Families of rows that turns and mirrors carry onto each other, the same ones carrying the whole set onto itself: the rest of each named row's family, in list order:
4 families of 8 rows:
Z550: [-28 -63 -21  58  26   7 -25  -7]
Z370: [-16 -59   9  40  28  -5 -25  25]
Z955: [ -9  -7  15  -9 -10 -13  -7 -35]
Z698: [-11 -10 -19  16 -23 -23 -11 -38]
Z629: [-34 -27  -7  -3  -9 -32 -10 -48]
Z397: [-30 -60 -28  48  34   7 -32  -9]
Z466: [-11 -12  -6   8 -20 -23   2 -40]
Z174: [-17 -19  -8   1  -4 -11 -13 -63]
Z562: [-24 -70 -15  50  35  -3 -30  -3]
Z387: [-24 -69   6  16  47  16 -30  -3]
Z299: [ -2 -64  15  49  22  14 -18   8]
Z573: [-13 -52  -3  32  21 -11 -35  31]
Z10: [ -2 -11  13 -19  -7 -11 -17 -20]
Z828: [-19  -4  -6   9 -19 -27 -13 -33]
Z913: [-15 -64   6  53  16  -5 -28  17]
Z685: [-21 -27   1  -8  -3 -14   0 -57]
Z346: [-25 -78  14  38  33   4 -30  -1]
Z588: [-17 -20  -3  -2  -1   4  -3 -59]
Z254: [ -2 -54  -1  54  28  13 -13  10]
Z934: [-31 -24   1 -13  -3 -30 -24 -47]
Z813: [-44 -24  -9 -12   1 -26 -33 -39]
Z834: [ 11 -47  -5  41  25  22 -16   9]
Z531: [-44 -24  -5  -7  -8 -32 -23 -36]
Z137: [-19 -19 -12  -4   7   7 -14 -60]
Z187: [ -8  -2 -20  14 -19 -20 -18 -27]
Z431: [ -8 -21  18 -21  -9 -17 -12 -28]
Z125: [-24 -73  16  21  39  13 -26   3]
Z443: [-14 -75   6  32  45  11 -24  -5]
Z126: [-19 -64   0  39  18 -15 -35  25]
Z675: [-22 -73  -4  56  28   9 -26 -10]
Z289: [  8 -59   2  45  25  22 -14   2]
Z377: [-14 -18  12 -11 -15 -28  -2 -31]

Which other rows belong to the same family as Z370? Z955, Z174, Z562, Z828, Z254, Z934, Z443
Which other rows belong to the same family as Z698? Z550, Z588, Z531, Z431, Z125, Z126, Z289
Which other rows belong to the same family as Z913? Z629, Z466, Z299, Z685, Z346, Z675, Z377

Families of rows that turns and mirrors carry onto each other, the same ones carrying the whole set onto itself: the rest of each named row's family, in list order:
5 families of 5 rows:
Z524: [-11  -3  24 -22  10  21  78  16 -31 -23  46  16   0  42  22   4  -3 -16
 -35  29 -30]
Z22: [-52 -23 -22  32 -52  26  26  37 -16 -18  76  16  -7 -27 -14  27 -40  23
   9  27 -10]
Z738: [-37 -37  31  12  -8 -13  61  -1  -5 -40  55  24   4  17  46 -13  14 -36
 -54  30  -6]
Z868: [ -4  -8  26   9   2  23  65  26 -17 -13  39  28   4  50  -8 -17  11 -22
 -26  11 -29]
Z678: [  2  -6   1  -4 -29  18  36  24 -29  -1  58  34   1   3 -18  10 -24  54
   0   9 -12]
Z335: [-10 -21  -3  27 -42  29  35  39 -17  -7  72  50  -3  28 -22  19 -36  25
   4  27 -26]
Z927: [ -2 -26  28   2 -21  17  68  23 -12 -22  67  47  11  58   7  -3   5  -5
 -29  28 -27]
Z805: [-52 -27  14  21  -6 -22  54 -14 -12 -33  32  16 -10   2  43  -4  10 -34
 -69  25 -17]
Z882: [-40 -24 -24  22 -48   5  27  11 -14  -9  62  11  14 -45  -9  40 -35  17
  -2   8  12]
Z541: [  1 -34  -2  -1 -34  37  45  38 -26 -15  73  42   5  31 -13  14 -10  27
  10  14 -22]
Z679: [  1 -35  21  -8  -6   7  63   6 -24 -23  45  41   3  49  24  -5  20  -8
 -38  13 -27]
Z637: [-24 -18 -39  33 -37  12  28  31 -12 -31  51  28 -12 -50 -11  20 -44  17
  -1  24   9]
Z809: [  8  -6  -9  24 -23  30  39  47 -15 -15  42  42  -7  17 -29   5 -16  29
   6  12 -16]
Z43: [-67 -40   2  44 -22 -19  25  -2  -6 -37  53  14 -15 -39  42   3 -20 -26
 -39  28   7]
Z473: [-46 -17   0  -5  -1 -10  70   9 -23 -52  36  -3 -14  -4  49   3   2 -43
 -50  41  -5]
Z334: [-59 -25 -35  29 -25  -7  32  22  -6 -48  31 -12 -21 -42  30  29 -18 -20
 -22  29  13]
Z547: [-52  -9  -1   9 -19 -12  55  11 -30 -27  42   6  -9  22  34 -19  28 -53
 -51  28 -21]
Z278: [-31 -17 -30  33 -26  25  16  37  -6 -15  37   3  -8 -20 -10  47 -35  20
  10  11  -2]
Z292: [-50 -30 -19  53 -43   6   9  23 -14 -16  63  29 -20 -33  -1  24 -51  12
  -3  28  -6]
Z489: [ -2  -3   6   2  -5  42  44  34 -22   0  46  20   4  31 -15  31 -25  22
   2  11 -30]
Z735: [-56 -28 -21  23 -20  -8  48   1 -13 -39  55   3  -5 -58  24   7 -35 -40
 -38  30  10]
Z435: [-73 -26 -26  29 -42 -13  40   3 -15 -25  52  -7   7 -33  23  22  -3 -49
 -33  19   7]
Z488: [-85 -19 -12  46 -34 -10  31   5  -8 -30  52   1 -16 -44  20  16 -28 -14
 -41  33  -6]
Z350: [ -4   2  16 -12 -11   8  52  25 -39 -12  46  32 -13  45   8 -26  14  10
 -32  22 -31]
Z62: [-43 -22  19   8   4  -2  69  -3 -16 -28  47   3   4   3  26 -16   0 -65
 -52  23 -13]

Which other rows belong to the same family as Z805? Z22, Z541, Z679, Z488
Which other rows belong to the same family as Z738? Z335, Z927, Z43, Z292
Which other rows belong to the same family as Z62? Z868, Z637, Z809, Z735

Families of rows that turns and mirrors carry onto each other, the same ones carrying the whole set onto itself: the rest of each named row's family, in list order:
4 families of 8 rows:
Z691: [ 20  19  14 -39 -27  -9 -23   5   4  -4   6  44  20 -10 -16  -5  58   3]
Z682: [  6 -13  26 -27 -30 -18  19 -37  -8  20  32 -15 -16  19  24  13  54  -9]
Z742: [ 13 -14   5 -47  14 -31  12 -46   3 -17  38  -8 -24  23  19 -10  49   0]
Z259: [ 25  22   1  14 -10 -51   4 -49  20 -13   2 -32  31  17 -13  19  40 -19]
Z207: [ 10   9 -19 -10   2 -17   2 -17  60  37 -31  -1  10 -18   1  -6  70  15]
Z923: [  7  -6  15 -52   9 -21  -7 -42  29 -12  46 -12  -9  36   7  -9  49  11]
Z63: [  6  -2 -52 -18  15 -31   9 -56  -7  20 -30 -11   7 -13  44   3  37   2]
Z721: [ 16  29 -15 -17   8 -12 -21 -30  -3 -10  -1  18  -3  35  13   9 -20  -7]
Z340: [ -1  -6   5 -54   3 -31 -13 -32 -30 -31  12  11   8  21   4  32  12 -29]
Z669: [  3   9 -19 -64  11  16 -25   6  -3   2  -9  29   1   4  31  -6  24  17]
Z97: [ 21  27  -8 -18  15 -36 -17 -34  -4 -19 -14   8  17  40   9  15 -10 -31]
Z959: [ 10 -22  -3 -26 -23 -20  30 -22  24   9  32   2 -29  10   8  22  61 -13]
Z863: [  0 -20  -1 -40 -11   1   2 -17  32  29   5 -12  12 -36  11   6  88  13]
Z348: [  1   5  32   1  -6 -14 -12 -61  40  -4 -13  14  20   4 -17  31  43 -35]
Z2: [ 16 -15 -39 -35   1 -14 -18  14 -15   8   8  -1   5  10  30 -30  39  17]
Z832: [ 18  -2   9   4  -7 -51  10 -56  31   9  -1 -34  27  -1 -10  25  55 -34]
Z459: [ 15  11  41 -42 -10  -5 -25   4  34 -10  22   5  22  16 -24  17  42 -20]
Z275: [ 13 -20 -27 -20  23 -38  23 -40  12  14 -11 -32  27  13  44  30  10   2]
Z209: [ 18 -12 -36 -20   8 -28   0 -79  -9   3 -16 -12  -3  -3  39  -2  44  17]
Z441: [ -8 -13 -15 -67  -4  20 -31  -9  12  16  -4  14  -1 -13  40   1  26  21]
Z319: [ 11  15 -27  -2 -23 -11 -19 -15   3  15 -49  -5  40 -32  19  29  18 -10]
Z677: [ -1  21  24 -33 -23  -4 -26  23  40   0  14  -6  34   9 -13  21  24 -15]
Z331: [  0  25 -13 -38  27 -29 -41 -28   7  -2 -52   8  48  -7  -2   5  22  -1]
Z115: [-10 -16 -29 -25  32 -39  13 -54  27  10 -26 -35  -2  13  21  31  23 -17]
Z200: [ 21  25 -33 -27  26  -7 -40 -17  34 -10 -32  -5  54 -15   8   2  18  -2]
Z416: [  8  23 -15 -13 -10  -5 -26  -4  25  28 -48   3  52 -19   0  30  30 -17]
Z905: [  1 -19   2 -36 -23 -22  -4 -28  35  13  -1 -35  34 -31  13  12  88  10]
Z774: [  9  -2 -19 -17 -20  13  24 -27  53  34 -21 -19  18 -13  12 -16  56   5]
Z791: [ 14  31  20 -33 -28  13 -46 -13  15  -4  11  12   9  -9 -11 -14  62 -13]
Z487: [  9  -1 -47 -65  10 -34   1  12  -9  10  -5  -4  -1  -1  22  -4  39  21]
Z745: [ 12  27  29 -19  -3 -10  -3 -69  43   2  -7 -19  31  -5   2  45  34 -28]
Z777: [ 18  13  11 -36  17 -38 -45 -27 -25 -25  21  -1  18  17  22  31  15 -16]

Which other rows belong to the same family as Z209? Z259, Z923, Z721, Z441, Z319, Z677, Z905
Which other rows belong to the same family as Z832? Z742, Z63, Z669, Z97, Z863, Z459, Z416
Which other rows belong to the same family as Z682? Z2, Z275, Z200, Z774, Z791, Z745, Z777

Families of rows that turns and mirrors carry onto each other, the same ones carrying the whole set onto itself: the rest of each named row's family, in list order:
5 families of 8 rows:
Z492: [-16  43  -9  11  13 -12 -40  -8   2   5 -65  -6  43]
Z54: [ 13 -22  23  38  11  23  28  -5  42  -2 -45   7 -14]
Z122: [-18  33  15  19  -7 -13 -34 -31  23  -6 -73  14  48]
Z129: [ 15 -25  22  35   1  14  33  14  19  13 -40  -8 -13]
Z214: [-10  23 -15   2   1   4 -36  -7   0  -1 -62  24  63]
Z614: [-15   5 -20  -2  10  -3 -38 -10  14   0 -64  25  64]
Z563: [ -8   3  -9   9  -6 -16 -30 -15  20  10 -74   8  73]
Z153: [  1 -14   9  39   1  12  33  18  58  -3 -19   1  -4]
Z560: [-21  42  -5   6   5   2 -40 -24  16   0 -74  15  33]
Z979: [ -3   1 -10  27   1  22  49  18  34   9 -29 -15  -6]
Z205: [ -6  -8  11  11  -2  27  32  19  29 -17 -18   0 -13]
Z695: [-18  28   0  16  -9 -14 -33 -24  13  17 -79  15  51]
Z458: [  8 -15  12  33   6  14  29  19  27  17 -37 -14 -23]
Z635: [-23  17 -17   7  -6 -12 -32 -19  46  12 -75  13  57]
Z41: [-25  37  -8  12  -5 -15 -38 -17  21  20 -75   9  39]
Z78: [-10   7  -7  -9  -5 -14 -44   2  11   6 -70  -7  57]
Z922: [-10  -4   4  32  -1  15  46   9  46 -10 -17   3  -1]
Z870: [-18  23   7  -8 -15  -2 -48  -5  18 -15 -58  18  47]
Z143: [-24  16 -28  12  13 -19 -34  -5  34   7 -54  10  65]
Z192: [-25  20 -15 -11  -5  -9 -46  -2  37   7 -70  -2  40]
Z665: [-15  26   8  11 -11 -20 -40 -13   4  12 -74   4  50]
Z232: [-27  34   1  12 -14 -22 -39  -3  41  -6 -49   6  53]
Z248: [-17   2   4 -11  -4 -10 -48  -6  24 -13 -60  16  54]
Z694: [ 20 -26   0  24  13  34  29  23  11  -1 -28   7   4]
Z704: [ 12 -13   2  29  25  33  23   7  30   6 -43   1 -24]
Z432: [-13  34   9  25   0 -27 -33 -15   9  -1 -64  -7  58]
Z912: [  2 -10  16  22 -12  13  41  22  28  -4 -26 -23  -5]
Z615: [  8 -21  16  15  -2  30  19  22  37 -11 -24   4 -15]
Z833: [  3 -12  -2  39   8  18  54  10  22  -4 -19   5  17]
Z243: [ 11 -20  19  20 -15  28  46   7  17  -7 -38  -1   3]
Z367: [ 14 -19  -7  46  14  17  42  18  32   7 -23   4  15]
Z720: [ 14 -22  15  41   4  21  39   3  25  17 -45   4 -11]
Z845: [  6 -13   4  38   8  21  36   9  34  21 -42  -1 -22]
Z568: [ 17 -23  24  48  13   5  31   8  33   1 -35 -14  -1]
Z818: [-22  34   0   7  -7 -21 -45  -7  12  15 -71  -2  39]
Z851: [-20  34 -23  22   3 -16 -27  -5  22   8 -53  12  69]
Z890: [  5  -9  -6  27  -2  36  53   2  23   5 -39   7   1]
Z674: [  7 -16   4  17   7  29  40  20   4 -12 -22   2   5]
Z116: [ 16 -15   3  39  28  14  25  19  21  10 -34 -20 -11]
Z765: [-27  13  -4   3  -2 -27 -43  -1  43  -6 -51   2  55]

Which other rows belong to the same family as Z615? Z214, Z153, Z870, Z232, Z694, Z367, Z851
Which other rows belong to the same family as Z833? Z614, Z205, Z922, Z143, Z248, Z674, Z765
Which other rows belong to the same family as Z129? Z695, Z458, Z41, Z665, Z720, Z845, Z818

Families of rows that turns and mirrors carry onto each other, the same ones carrying the whole set onto itself: the rest of each named row's family, in list order:
8 families of 4 rows:
Z171: [-22 -41  19  61  33 -44  -3  29 -16 -35]
Z943: [ 17 -56 -29  16  41 -45 -13  27 -14 -46]
Z590: [  5 -74   2  36  24 -28  24  19 -34 -28]
Z800: [ 16 -58 -28 -10  32   4  21  41  -4  -6]
Z220: [  2 -91 -28  18  31 -37  -1  34 -23 -35]
Z730: [-62 -30 -12  31   7 -18 -20  38   8  10]
Z158: [-24 -10  -1  34  49 -24 -23  56  23 -19]
Z874: [-26 -16 -15   4  19  10   4  44  21  17]
Z723: [-56 -31 -20  31  -1   4 -10  30   7  12]
Z365: [-39 -21 -31  19   3   7  -4  40  27   7]
Z105: [-15 -21   0  58  46 -39 -22  45   9 -37]
Z267: [-29 -19 -18  47  34 -31 -28  51  28 -38]
Z356: [-26 -12 -15  35  35 -45 -37  33  11 -31]
Z696: [-25 -72 -33   1  -1  -1  12  28 -13  12]
Z305: [-35 -49  -7  49  38 -53 -34  45  -1 -36]
Z309: [  2 -54 -29   6   8  13  29  26  -8  11]
Z558: [-40  -8 -10  37  11   1  -3  39  19  14]
Z586: [-38 -11 -26   8   4  -9 -12  22  12  14]
Z642: [-21 -54  -3  25  -1   0  31  14 -22   8]
Z314: [ 17 -78  -4  45  32 -46   1  42  -8 -34]
Z279: [ 14 -64 -33  27  43 -30  -5  45   4 -55]
Z790: [-11 -80 -37   8   3   5  19  22 -18  -2]
Z145: [ 18 -50 -13  19  61 -32  -4  51   1 -43]
Z932: [ 27 -69 -19  29  43 -26  11  35 -16 -40]
Z661: [  7 -55 -42 -12   9  -8  12  17 -11  -2]
Z308: [-27 -33  10  64  24 -44 -23  48  17 -17]
Z321: [  4 -80 -23  35  40 -34  -6  33 -21 -50]
Z884: [-42 -34  -6  58  34 -36 -34  41   5 -34]
Z748: [  5 -66 -48  -1   9   6  20  34   2 -13]
Z786: [-48 -22  14  52   7 -18   5  23  -6   3]
Z599: [-35 -36  -3  36  -8  -7   4  37  17  25]
Z801: [  9 -81 -17  17   0  -7  27  34  -7   9]

Which other rows belong to the same family as Z586? Z943, Z356, Z661
Which other rows belong to the same family as Z365? Z267, Z279, Z748
Which other rows belong to the same family as Z105? Z309, Z558, Z932
Which other rows belong to the same family as Z730? Z220, Z696, Z305
Which other rows belong to the same family as Z158? Z800, Z874, Z145
Which other rows belong to the same family as Z590? Z171, Z642, Z786

Families of rows that turns and mirrors carry onto each other, the same ones carrying the whole set onto itself: the rest of each named row's family, in list order:
4 families of 8 rows:
Z945: [-19 -30 -31  12 -52  15 -10 -11  48  -3 -11  -1]
Z692: [-11   7  34  33  -8   3 -13  -8  26  18  -5   1]
Z671: [-33 -51 -57   8 -20  38 -17  39   5   5  35   0]
Z603: [-25 -40 -32  40   7   4 -33  -2  11 -27  -6 -13]
Z948: [-19   0  32  44  -6 -12 -15   0  34  23   7  -4]
Z455: [-49 -10 -42  51   6  21 -20  26  41   7  39   8]
Z469: [ -2 -48  16   2 -28  20  -8  -1 -18  18 -10 -12]
Z844: [-19 -10  14  32  23  19 -36  30 -22   4  30   1]
Z600: [-54   4 -39  37 -14   8 -24  31  39  13  46   1]
Z756: [-45   2 -28  43  -4   8 -26  24  57  19  37  -1]
Z520: [-25 -14   9  28  25  26 -21  41 -17  25  40   1]
Z917: [  5 -34  20  -9 -34  20 -10   4 -12  16  -9  -7]
Z52: [-10  14  15  33  -6 -11 -10  -5  41   7   3   4]
Z899: [-12 -36 -29  42  -1  10 -36   0  21 -28   6 -32]
Z533: [-18  -5  10   2 -35  37   3  34  20  50  36  14]
Z300: [-17  17  25  26  -7 -13 -17   2  29   9   2  -5]
Z168: [-25 -43 -54  -1 -22  53 -16  30  -3  -1  23   4]
Z191: [-31  -8   6   1 -26  31   6  30   9  51  24  32]
Z869: [-33 -58 -38   8 -22  52 -21  36 -11  15  27  -4]
Z977: [-25 -34 -35  12 -52  22   5   1  55  19   1   1]
Z649: [-37  -9   5   1 -45  37   0  36  22  45  19  22]
Z99: [-24 -25 -35  14 -49  10   8  -2  45  14 -12   7]
Z161: [-19 -19  14  28  21  31 -38  34 -16   9  41  -4]
Z301: [-14 -46 -35  35  -2  -5 -21  -1   5 -24  -6 -22]
Z772: [  2 -46   6  -1 -24  33  -4   7 -26   3  -6   1]
Z257: [ -5 -17  -3  30  24  20 -30  37 -19  18  43  -5]
Z454: [-30   2  13   7 -26  45  -9  31  25  45  37  23]
Z20: [ -7 -35 -27  41  17   3 -31  -5  10 -23  12 -21]
Z776: [ 10 -48  17   5 -13  33  -6  -1  -9  10 -16   0]
Z238: [-27 -61 -48  16 -21  54 -12  31   2  13  28   5]
Z602: [-41   3 -38  39   0  21 -22  32  49   5  40  13]
Z877: [-39 -29 -18  12 -52  21  -1  -6  50   3 -13   6]

Which other rows belong to the same family as Z161? Z603, Z469, Z533, Z300, Z99, Z238, Z602
Which other rows belong to the same family as Z877? Z948, Z600, Z899, Z168, Z191, Z257, Z776

